The rows below fall into families. The same turns and mirrors carry the whole set onto itself and the rows of a family onto each other. For each named row, which other rows are in its family? Write them in the order they are listed.
These 15 rows form 5 families of 3 rows each.
kegi: [-15 -27  -9 -30   3  -2   0 -14  -2  -1  22 -16   7  -6   3  -6  -5  -1
   5  17 -11   9 -15   9   2  18 -19  24 -28   9 -10  21 -17   0  13  23
 -27   8  16]
Notu: [-27 -31 -12  -9   0  -3   5 -13  -2 -13  17 -10  -7   1   1 -19   3  -6
  20  18 -18  16 -21   7   6  16 -21  24 -25   6  -7  13 -15 -14  14   8
 -21  21  15]
zifus: [ -6  16 -18  27 -16  39 -13  12 -17  -1  -6   1  15  15  14  27  -1  -4
 -19   0  -1   9  16  18  -4  -9   7  -7  26 -22 -13  10  15  10  18  -9
  21  16 -23]
Riki: [  3  21   7  23  -2  -2  26   4  15   7 -15  19  -9   4   0 -11   3  18
  -1 -15  11  -8   7   1  26  22  -2   8  -5 -10  16 -40 -21 -21  -8  -7
  12 -29  22]
zumaf: [  5  14  -6  25 -20  29 -20  18 -22  19  -3  -4   4  18  10  30  -3  -3
 -10 -10   2  -7  18  -7   4   1   4  -3  24 -23 -30   4  16  19   8  -9
  21  18 -18]
Folug: [-25 -25 -23 -15  -1  11 -20   2 -14  -3  44   0  -4   0  -5 -16  -8   3
   6  30 -11  12 -20  -4  11  11 -19  11  -7   4   1  19 -12  -2  15  16
 -24  25  18]
fuv: [  8  30   4   2 -10   0  11  -1  14  16 -14  23  -3  -3  -3 -11 -20  16
 -13 -18  12  -5  17  -4  23  13 -12  -4  -8 -11   4 -42 -25 -30  -9  -5
  -1 -29  15]
merug: [ -4   6 -15   1 -16  27 -29  11 -19   2   0 -13   8  12   5  26   6 -13
  -4 -11  -6  12  13   3  -7  -1  -4  -4  35   7 -13  12  11  19   5 -11
  29  19 -30]
dusa: [-10   0 -20  34  -9  29 -16  21  -4   5 -18   1   3  11  17  27   2   0
 -11 -11 -24  11   8   5  -2   8   8   4  26  -7 -24  14  17   8   7 -19
  15  13 -24]
dupo: [ 12  27  10  15  -3  11  26  -6   5   0   4  24  -6   1   5 -21 -24  15
 -12   0  24  -1  19  -2  13   8   1   7 -10 -21  18 -38 -28 -23   1  -1
  12 -26  19]
fufa: [-10   6 -28  13 -19  25 -26  18 -11   7 -15  -3  14   3  19  32  12   5
 -23  -6  -3  15   6   4 -10   7  -4  -7  20 -14 -23  14   2  14   0 -23
  17  12 -28]
nep: [  8  22   4  13   4 -11   5   7   3 -13  -5  26   1  -3  -2   2 -31  13
  -9 -19  20 -14  18 -11  14   7  -8   0   4 -15  20 -43 -24  -8  -9  -9
  15 -28  12]
zup: [-21 -24 -12 -15   7  22   6 -14 -15  -7  34 -10  10   6  -4 -23  -6 -12
  -1  29  -7  12 -13   4  -2   9 -21  16 -24   6  -1  23 -13  -8  26  16
 -17  18  19]
bozez: [  4 -21  -5 -19  20  -6  -7 -12  -2   2  41  -6   0   8 -11 -17  -7  -3
   3  11   0  18 -29  -6   0   8 -30  16 -19  11   2  12 -19  -1  16  11
 -21  14  24]
nira: [  8  23  21   2  -8  -2  22  17   1   2  -9  16 -10   0 -10 -17 -25  21
  -3   0  28  -2  17  -2  14  16  -1   6 -10 -11  25 -32 -36  -7  -7  -6
   8 -13  28]

The rest of the family of fuv: kegi, fufa
The rest of the family of merug: nep, bozez
The rest of the family of Folug: zumaf, nira
The rest of the family of Riki: Notu, dusa

The rows below fall into families. The same turns and mirrors carry the whole set onto itself and the rows of a family onto each other. For each named row, which other rows are in its family? Write them in the order they are listed.
These 18 rows form 3 families of 6 rows each.
peko: [ 40  -2   3   6  16   7 -39  13 -18  -4 -21   6 -41  23 -25 -45   2  16
 -33]
tikeb: [ 43   9  -7  -1  18   8 -36  20 -24  -8 -22   5 -33  27 -17 -32  -1  13
 -27]
Nugum: [  1 -16   5  -2   9 -11 -58   9 -41 -34  18   5  -3 -12 -16 -34  31  13
 -26]
vuk: [ -8 -49  -8  -7  23 -10 -26   8 -63   3 -40  13  -6 -10 -27 -18  14  13
 -17]
Godod: [  9  16  10 -25  15 -21   4  17 -39  -1 -17  -2 -41   6  19 -25  33  -3
 -29]
rura: [-13 -17  -8   8  24  -3 -13 -31 -35 -44 -29 -17 -20   7   0 -27  37  13
 -15]
zos: [ -5 -16 -18   7  19   1   1 -28 -32 -49 -22 -16 -19   2  -7 -25  32   8
  -8]
Fil: [ 10 -16  33  -4  11   0 -30 -10 -33  11 -34  22  -3  11  -4 -28  16 -30
  -1]
bigu: [  1 -51  -9 -13  19  -8 -18  11 -61   0 -29  16  -4  -3 -22  -2  15  22
 -16]
Vupib: [  2   9   9 -26  17 -27  -3  11 -30  -1 -24   0 -45   4  12 -31  46   6
 -19]
rofaf: [-16 -15 -13  -2  26   3  -9 -21 -34 -53 -27 -12 -15   3 -14 -32  25   7
 -12]
ger: [  0 -47  -4 -16  21 -21 -27  12 -73 -13 -30  11  -3   5 -24 -14  10  24
 -11]
Rosi: [ 13 -21   1   5  12  -9 -47  11 -27 -29  26  16  -6 -21  -8 -34  27  19
 -21]
Peke: [ 18 -16  20   2  15   4 -24  -3 -37  17 -32  22  -3  -3   4 -29  11 -34
  -4]
vosan: [  4   5  -2 -22  20 -17 -10   6 -25   4 -24  -4 -47   6  27 -19  44   4
 -23]
vosut: [ 20 -26   5  -7  15 -18 -57   5 -29 -26  14   6  -5 -22 -12 -46  28  24
 -25]
tesu: [ 22 -10  22 -10   6  -2 -29  -2 -32   2 -30  23  -7  11  -4 -18  10 -42
  -3]
ris: [ 53  -7  -2   0  12   7 -36   7 -18  -4 -17  -4 -37  12 -18 -41   2  15
 -36]

The rest of the family of tikeb: Nugum, Godod, rofaf, ger, tesu
The rest of the family of vosan: vuk, rura, Peke, vosut, ris

